[163 120 105  79  95 139 120 123 109 136 147 131  85 109 166 159 148 118
 162 158 149 109 118 120 119 119 165  89] : N
[160 154 120 108 108  83 108 108 162  87  85 103 102 154  87 120 132 159
 146 139 164 164 174 152 176  85 145 115] : U
[129 112 118 137 114  72 125 126 189  76  63 117 135 144 129 121 138 179
 133 135 145 188 176 174 152 105 132 132] : A
[ 97  67  79 134 100 155 172 171 123 146 140 178 154  67 151 183 170 135
 154 172 111 125 104  67 100 166 152 104] : P
[120 156 148 156 145  91 118 117 167  94  87 106 143 164 103  90 109 156
 105 102 145 188 181 135 177 105 132 132] : M
[160 154 120 108 108  83 108 108 162  87  85 103 102 154 145 120 132 159
 146 139 164 164 174 152 176 108 105 157] : J
after: [134]
[100]
q: [129 112 118 137 114  72 125 126 189  76  63 117 135 144 129 121 138 179
 133 135 145 188 176 174 152 105 132 132]
A
q: [160 154 120 108 108  83 108 108 162  87  85 103 102 154  87 120 132 159
 146 139 164 164 174 152 176  85 145 115]
U
q: [163 120 105  79  95 139 120 123 109 136 147 131  85 109 166 159 148 118
 162 158 149 109 118 120 119 119 165  89]
N
q: [ 97  67  79 134 100 155 172 171 123 146 140 178 154  67 151 183 170 135
 154 172 111 125 104  67 100 166 152 104]
P
q: [160 154 120 108 108  83 108 108 162  87  85 103 102 154 145 120 132 159
 146 139 164 164 174 152 176 108 105 157]
J

[123 149 147 147 154 178 128] : Q
[130 110 148 104 111  86 134] : T
[130 145  99 138 146 173 122] : S
[126 110 124 116 108  80 139] : G
[121 132 141 155 135 136 128] : B
[131 143 139 123 118  63 137] : Z
[137 117 137 123 111 117 117] : R
[142 137 126 119 102  87 129] : E
[141 128  92 115 106  76 120] : D
[123 149 123 138 123 109 132] : C
[126 111 121 128 107  93 135] : H
[129 116 144 127 107 120 139] : F
q: [126 111 121 128 107  93 135]
H
dup C: 
[123]
after: [109]
[132]
q: [106  76 120]
D
after: [143]
[139]

[128 118 153 106 109 129 168 141 153  97  96 107 114 170 157  97 163 161
 103 165 172 162 113 150 161] -> fut
[157 103 128  77 121 117 145 143 158  85 121 152 128 135 175 115 123 148
 110 122 128 141 131 137 132] -> gol
[153 122 120 105 148 133 125 132 168 106 152 164 151 109 164 132 101 124
 135 102 105 139 165 118 106] -> disi
[162 137 111 135 157 130 105 136 124 154 174 182 155  98 135 173 100 118
 159  96  90 105 155 125 108] -> Mil
[146 129 114 121 153 135 113 125 157 120 159 162 153  98 148 139  94 112
 143  95  96 130 167 111  97] -> veno
[ 93 166 138 190 157 163 119 108 152 156 148 103 151 118 101 125 123  99
 154 131 132 152 168 104 109] -> Sok
[124 152 130 169 144 140 118 128 110 170 148 132 139 123 104 154 132 120
 153 131 126 118 135 129 129] -> kozil
[122 152 131 169 143 140 119 128 109 169 146 129 138 126 103 153 134 121
 152 134 128 119 133 132 131] -> baz
q: [162 137 111 135 157 130 105 136 124 154 174 182 155  98 135 173 100 118
 159  96  90 105 155 125 108]
Mil
q: [170 157  97]
fut
after: [107]
[114]

[ 55  99  96 119 152 112 134  81] -> V
[158 157 138 144  65  81  81 103] -> X
[ 82 153  94 127  92 122 127  97] -> W
[138  85 172 175 141 145  88 147] -> L
[ 83  83 125 117 153 174 138  83] -> Y
[151 146 169 141  69 155  49 135] -> K
after: [134]
[81]
after: [146]
[169]
after: [82]
[153]
dup Y: 
[83]
dup W: 
[127]

[118 116 151 189 128 151 113] = megu
[133  99  69  69 159 131 145] = Disaz
[ 70  70 189  87  70  70 129] = lov
[116 128 139  70 128 132 100] = Demis
q: [128 139  70 128 132]
Demis
dup megu: 
[151]
dup Disaz: 
[69]
dup lov: 
[70]
q: [151 189]
megu

[130 131 129 131 123 131 127 128 136 132 131 125 117 122 123 136 129 124
  68 127 121 136 133 131 134 129 131 130 118] : vut
[125 136 130 125 132 123 134 128 129 126 129 121 129 130 128 127 129 132
 151 115 132 129 125 129 135 124 125 127 132] : Fetuz
[128 127 128 130 130 124 135 126 129 128 130 126 128 131 123 127 129 135
 156 128 133 129 133 124 133 127 122 122 120] : rotep
[128 132 125 127 124 130 123 129 117 131 133 124 130 127 125 127 126 126
 124 141 132 117 130 131 129 129 130 130 129] : Sevi
[127 125 123 132 123 131 127 128 136 132 131 125 117 122 123 136 129 124
  68 127 121 136 133 125 129 123 130 130 131] : Peva
q: [128 127 129]
Fetuz
q: [128 132 125 127 124 130 123 129 117 131 133 124 130 127 125 127 126 126
 124 141 132 117 130 131 129 129 130 130 129]
Sevi
q: [125 136 130 125 132 123 134 128 129 126 129 121 129 130 128 127 129 132
 151 115 132 129 125 129 135 124 125 127 132]
Fetuz
q: [130 131 129 129]
Sevi

[109 134 156 117 106  97 116  85 128 132 107 159 144 124 148 119 141 141
 122 109  87 148 124 128 127 125 147 119 146 135 134 107 146 117 117 122
 146 157 154 112 126 133 102 120 132 135 131 156 147 144 128 118 121] = diz
[ 74 139 105  85  81 143  98 132 164  91 117 141 125 142 143 137 127 176
 183  74 147 123 142  98 139 102 101 122 165 141 173 132 159 124 137 126
 139 101 138  89 175 117 149 161 124 157 126 159  50 123  49 127 117] = kup
[130 128 150 139 122 125 131 129  92 151 123 104 125  99 117 133 165 112
 149 130 138  88 127 142 123 122 107 100 115 139 140 138 117 110 102 132
 138 129 141 140 149 115 118 113 169 138 114 145 121 109 131 127 125] = Vadit
[135  95 146 141 115 110 112 113 114 145 111 138 103 125 113 126 126 103
 135 135 133  87 110 154 135 127 114 114 128 126 167 144 146 126 128 144
 116 107 151 167 146 137 138 115 150 137 126 131 123 139 134 135 138] = guvam
[114 112 105 158 115 129 133 126 163 172 118 117 113 114 128 130 131 117
 105 114 123 137 106 114 108 136 130 146 133 123 156 128 100 132 142 113
 135  81 136 136 137 126 146 116 136 137 131 104 128 117 144 130 124] = Buz
[118 131 155  98 146  94 121  89 130 128 139 151 128  93 140 104 124 137
 139 118  88 120 136 131 140 119 158 124 121 140 106 109 154 108 121 149
 172 137 156 109 135 144 107 114 148 147 128 146 146 167 136  94 135] = sal
[134  95 147 140 115 110 112 114 113 144 110 138 103 126 113 111 134 102
 135 134 132  89 109 153 135 126 115 116 129 123 167 144 147 117 129 143
 117 106 151 168 145 137 138 115 150 137 126 131 123 140 135 136 140] = Vari
[111  99  99 140 107 120 127 150 168 163 114 129 124 115 125 130 128 110
  96 111 125 144 104 114 117 125 133 147 135 124 174 130 123 127 126 113
 155  89 131 132 140 135 154 125 142 135 118 108 133 119 133 125 130] = bel
[ 85 142 133  91  90 137 105 142 156  97 120 138 122 146 133 139 127 165
 171  85 139 115 137 102 104 111 105 127 150 133 164 129 156 126 133 127
 141 106 137 106 133 120 148 157 119 156 119 157  68 127  68 131 114] = Fefem
[110  85  92 118 102 109 122 177 175 153 112 140 136 118 122 132 118 103
  84 110 127 153 100 114 125 113 135 151 134 124 193 133 148 120 109 112
 180  96 126 128 146 146 163 135 147 132 103 113 139 120 121 118 134] = vubu
[130 127 151 139 122 125 130 129  91 153 122 105 126  99 116 132 146 111
 150 130 139  89 128 142 124 123 108 100 117 139 140 138 117 109 104 133
 138 128 140 141 150 113 117 112 169 140 115 145 120 108 131 127 125] = duna
q: [114 112 105 158 115 129 133 126 163 172 118 117 113 114 128 130 131 117
 105 114 123 137 106 114 108 136 130 146 133 123 156 128 100 132 142 113
 135  81 136 136 137 126 146 116 136 137 131 104 128 117 144 130 124]
Buz
q: [ 74 139 105  85  81 143  98 132 164  91 117 141 125 142 143 137 127 176
 183  74 147 123 142  98 139 102 101 122 165 141 173 132 159 124 137 126
 139 101 138  89 175 117 149 161 124 157 126 159  50 123  49 127 117]
kup
q: [128 140 141 150 113 117 112]
duna
q: [130 127 151 139 122 125 130 129  91 153 122 105 126  99 116 132 146 111
 150 130 139  89 128 142 124 123 108 100 117 139 140 138 117 109 104 133
 138 128 140 141 150 113 117 112 169 140 115 145 120 108 131 127 125]
duna
q: [ 85 142 133  91  90 137 105 142 156  97 120 138 122 146 133 139 127 165
 171  85 139 115 137 102 104 111 105 127 150 133 164 129 156 126 133 127
 141 106 137 106 133 120 148 157 119 156 119 157  68 127  68 131 114]
Fefem
q: [108 131]
duna

[125 128 128 125 121 126 129] -> Keva
[128 125 128  94  68 129 128] -> musi
[128 126 128  54 122 128 128] -> daf
[129 104 128  54  92 130 128] -> kas
[131 103 103 103  75 103 127] -> damod
[129 101 128  56  87 130 128] -> nol
q: [129 104 128  54  92 130 128]
kas
dup damod: 
[103]
dup musi: 
[128]

[ 78 131 126 131]  giler
[153  64  62 148]  bemi
[126 125 123 125]  petum
[123 123 123 125]  gir
dup petum: 
[125]
q: [ 78 131 126 131]
giler
dup giler: 
[131]
q: [126 125]
petum
q: [123 123 123]
gir
dup gir: 
[123]

[148 108 110  76] : Rifi
[81 79 69 79] : Nudir
[115 119 111 182] : ruf
[159 159 107 159] : Rur
after: [108]
[110]
dup Rur: 
[159]
dup Nudir: 
[79]
after: [110]
[76]
q: [159 159 107 159]
Rur
q: [107 159]
Rur

[146 120 117 131 164 139 138 131 135 196 135 113 160 133 133 108 148 172
 167 156 107 141 108 124  99 118 151 106 174  72 122 131 100 121 141 129
 116] -> Bol
[111 125 155 126 139  97 130 133 159 167 100 101 122 133 124 147 129 161
 125 140 115 147 125  85 119 150 137  93 173 146 123 101 110 104 140 118
 141] -> Gepe
[122 133 124 197 131 161 125 131 135 196 135 113 160 133 133 108 146 172
 167 156 107 141 108 124  99 118 151 106 174  72 122 131 100 121 141 133
 120] -> bok
[154 129 131 136 124 102 109 129 177 118 118 126 110 139 152 140 145 101
 191 159 120 109 123 125 173 127 125 124 100 145 140 123 117 125 146 124
 145] -> tovo
q: [122 133 124 147 129 161 125]
Gepe
q: [146 120 117 131 164 139 138 131 135 196 135 113 160 133 133 108 148 172
 167 156 107 141 108 124  99 118 151 106 174  72 122 131 100 121 141 129
 116]
Bol
q: [124 197 131 161 125]
bok
after: [130]
[133]
after: [93]
[173]
q: [154 129 131 136 124 102 109 129 177 118 118 126 110 139 152 140 145 101
 191 159 120 109 123 125 173 127 125 124 100 145 140 123 117 125 146 124
 145]
tovo
q: [133 133 108 146 172 167]
bok

[114 144 109 135 195 133] : geze
[101 109  62  63 111  84] : nak
[ 97 101 110  65  63 120] : noden
[114 144 109  90 143  89] : zufet
[ 73 162 181  73 124 115] : dafup
[132 197 194  96 111 147] : didor
[131 131 111  65 131 131] : Pelat
dup Pelat: 
[131]
after: [110]
[65]
dup dafup: 
[73]
q: [101 110  65  63]
noden
q: [ 62  63 111]
nak
after: [96]
[111]

[157 198  90 158] : dos
[106  89 115 128] : lilis
[106  89 115  73] : Fepal
[133 128 126 130] : bana
[128 124 130  94] : kurun
q: [106  89 115 128]
lilis
q: [106  89 115  73]
Fepal
q: [128 126 130]
bana

[162 131  89 166 118 117 108 116 151 113 113 120 179 133] : kiz
[131 162  89 166 118 117 108 116 180 178 113 124 115 130] : nas
[162 131  89 166 118 117 108 116 151 113 135 120 138 103] : gedon
q: [162 131  89 166 118 117 108 116 151 113 113 120 179 133]
kiz
after: [179]
[133]
after: [180]
[178]
q: [151 113 135 120]
gedon
q: [131 162  89 166 118 117 108 116 180 178 113 124 115 130]
nas

[132 125 131 128 130 113 109 119 129 122 136 137 145 141 142 128 125 135
 127 121 148 141 132 119 130 126 139 137 122 125 123 134 116 129 130 129
 134 135 135  98 127 128 123 128 123 153 127 127 132]  Zut
[128 121 143 136 145 122 115 104 125 118 116 150 132 153 137 137 144 115
 127 134 120 137 132 130 123 123 137 130 143 131 139 155 128 124 148 130
 118 114 139 127 129 114 134 135 119 127 121 111 118]  Lup
[132 125 130 129 131 119 106 118 129 122 135 139 142 141 139 128 124 136
 128 119 145 142 132 117 129 126 139 135 120 124 120 134 111 130 131 133
 123 136 118 109 124 110 120 141 129 143 138 124 130]  kifo
[124 123 119 135 122 128 116 132 130 120 131 131 126 122 132 134 135 134
 139 121 121 134 114 127 123 132 139 112 128 122 127 111 139 117 134 120
 124 124 136 114 122 140 131 123 104 126 131 133 113]  Senan
[128 122 147 139 141 123 115 110 127 115 116 140 135 152 139 142 140 119
 128 131 126 133 133 132 121 123 142 127 147 127 140 151 129 123 145 122
 133 137 133  96 126 127 124 127 122 157 127 127 131]  goza
[128 122 147 139 141 123 115 110 127 115 116 140 135 152 139 142 140 119
 128 131 126 133 133 132 121 123 142 127 147 127 140 151 129 123 145 132
 118 122 137 127 126 113 134 135 116 127 123 111 115]  gigik
[132 125 131 128 130 113 109 119 129 122 136 137 145 141 142 128 125 135
 127 121 148 141 132 119 130 126 139 137 122 125 123 134 116 129 131 133
 122 134 117 109 125 113 120 142 127 138 138 124 130]  toma
[109 139 179 167  92 140 172 135 112  63 135 134  74 131 168 146  90 103
 124 173 132 156 154 170 119 161 167 154 144 167 118 145 101 105  85 110
 118 118 160 146 138 145 150 150  72 127  50 112 120]  lifi
[131 119 130 126 139 137 122 125 123 134 116 132 103 150 133 127 140 155
 145 116 120 115 125 125 120 122 153 119 120 128 124 133 135 128 130 128
 134 139 131  98 127 126 121 129 124 150 127 126 134]  kan
[124 123 117 136 121 129 117 130 131 117 131 132 126 118 132 134 135 131
 139 121 123 137 116 127 121 131 142 112 127 123 127 113 139 116 135 120
 124 124 137 110 122 137 129 123 106 125 131 133 113]  Sipog
[103 192 136 134  95 155 148 182 104 102 114 121  81 168 149 128  88 131
 144 145 122 140 122 154 102 130 195 185 153 160 105 154 112 113 126  78
 160 139 137 148 156 163 137 122 105 102  89 134 133]  moko
q: [132 125 131 128 130 113 109 119 129 122 136 137 145 141 142 128 125 135
 127 121 148 141 132 119 130 126 139 137 122 125 123 134 116 129 131 133
 122 134 117 109 125 113 120 142 127 138 138 124 130]
toma
q: [128 122 147 139 141 123 115 110 127 115 116 140 135 152 139 142 140 119
 128 131 126 133 133 132 121 123 142 127 147 127 140 151 129 123 145 132
 118 122 137 127 126 113 134 135 116 127 123 111 115]
gigik
q: [133 122]
toma

[143 118 144 138 119 134 162 146 135]  ripo
[127 127 119 167 126 119 168 126 171]  neb
[183  70 171 144 159 176 151 162 111]  sefek
[127 127 119 167 159 176 151 162 111]  dorim
dup dorim: 
[127]
q: [127 127 119 167 159 176 151 162 111]
dorim

[ 71 103 123 121 138] = zubar
[130 132 119 148 191] = mus
[ 71 103 122 122 102] = Zus
[ 70 104 122 123 138] = Tuvi
[192 103 120 147 103] = vid
[120 146 159 165 122] = Goti
[119 132 130  84  68] = vivud
[119 131 130  83  69] = medom
q: [120 147]
vid
dup vid: 
[103]
q: [119 132 130]
vivud
after: [147]
[103]
q: [192 103 120 147 103]
vid

[ 79  79 127 191] : Tola
[128 129 130 130] : mutom
[131 132 127 126] : vos
[ 79 182 125 186] : taz
[129 129 129 128] : zopog
[127 126 128 125] : Ruda
[ 79 127 182 129] : sev
[128 128 129 126] : mub
q: [129 130]
mutom
q: [ 79  79 127 191]
Tola
q: [ 79  79 127]
Tola
dup zopog: 
[129]
dup Tola: 
[79]

[129 149 125 122 110 114 131 132  90 133 127] : keba
[131 131 119 129 149 125 123 110 131 131 132] : roru
[128 124 124 129 125 124 104 116  90 133 123] : zage
[122 132 124 134  70 125 121 154 119 126 130] : tef
[130 128 124 127 128 126 119 118  98 126 129] : sebo
q: [128 124 124 129 125 124 104 116  90 133 123]
zage
after: [70]
[125]
q: [122 132 124 134  70 125 121 154 119 126 130]
tef
dup roru: 
[131]
q: [129 125 124 104]
zage
after: [121]
[154]
q: [129 149 125 123 110 131 131 132]
roru

[123 114 112 115 118 115 113 137 142 109 106  75 117 112  76  81 128 111
 117 135 136 133 115 114 134 130  73 153 142 151 143 158 157] = safu
[111 150 144 155 158 157 115 132 108 107 121 159 173 181 161 127 138 108
 149 128 129 115 146 151 137 106 154 142 150 134 117 139 136] = pevag
[132 173 176 165 156 163 144 115  90 129 154 148 146 136 153 155 124 145
 164 118 117  94 165 172 123 118 146 113 118 102  89 108 104] = Mubep
[ 91 128 124 129 147 135  97 131 126  90 105 120 158 159 123  99  86  96
 123 123 126 124 122 129 130  95 116 166 157 153 134 166 160] = Suve
[129 130  94 116 166 157 104 122 132 102 109 139 156 159 137 111  95 106
 111 115 117 136 112 117 117  96 134 156 143 144 140 155 149] = tiri
[141 106 102 120 100 117 123 160 183 128 109 141  99 118 132 118 146 114
 124 161 161 189 120 109 158 158 143 120 141 149 184 125 137] = Velo
[132 119 114 131 115 127 115 154 144 115 105  96 107 109  95  94 134 105
 132 151 152 141 127 120 155 144  96 152 160 159 146 155 163] = rusoz
[139 129 125 141 110 136 139 155 139 144 126 139 105 121 149 136 153 123
 144 159 158 145 141 131 139 164 153 103 134 131 137 105 119] = sas
[148 115 136 152 155 124 145 164 118 117  94 140 104 113 134 126 141 122
 102 142 143 174 102  96 115 147 142 115 121 138 173 120 127] = Lif
[157 129 125 141 136 149 139 155 139 144 126 152 105 153 138 136 153 123
 144 159 158 145 141 131 159 164 153 103 134 131 137 105 119] = beku
q: [ 91 128 124 129 147 135  97 131 126  90 105 120 158 159 123  99  86  96
 123 123 126 124 122 129 130  95 116 166 157 153 134 166 160]
Suve
q: [148 146 136 153 155 124 145 164 118 117  94]
Mubep
q: [129 130  95 116 166 157]
Suve
q: [157 129 125 141 136 149 139 155 139 144 126 152 105 153 138 136 153 123
 144 159 158 145 141 131 159 164 153 103 134 131 137 105 119]
beku
after: [76]
[81]
q: [123 114 112 115 118 115 113 137 142 109 106  75 117 112  76  81 128 111
 117 135 136 133 115 114 134 130  73 153 142 151 143 158 157]
safu
q: [132 173 176 165 156 163 144 115  90 129 154 148 146 136 153 155 124 145
 164 118 117  94 165 172 123 118 146 113 118 102  89 108 104]
Mubep

[ 79 171  70  79  79] : nusa
[ 49  80 183 153 101] : Gile
[172 174 172 172  81] : zem
[174 119 115  93 139] : favi
after: [80]
[183]
dup zem: 
[172]
after: [49]
[80]
q: [174 119 115]
favi
dup nusa: 
[79]
q: [172 174 172 172  81]
zem

[126 124 126 132]  Ged
[128 132 128 126]  lome
[142  62 183 124]  fafin
after: [142]
[62]
dup lome: 
[128]
q: [132 128 126]
lome
q: [183 124]
fafin
q: [126 124]
Ged
dup Ged: 
[126]

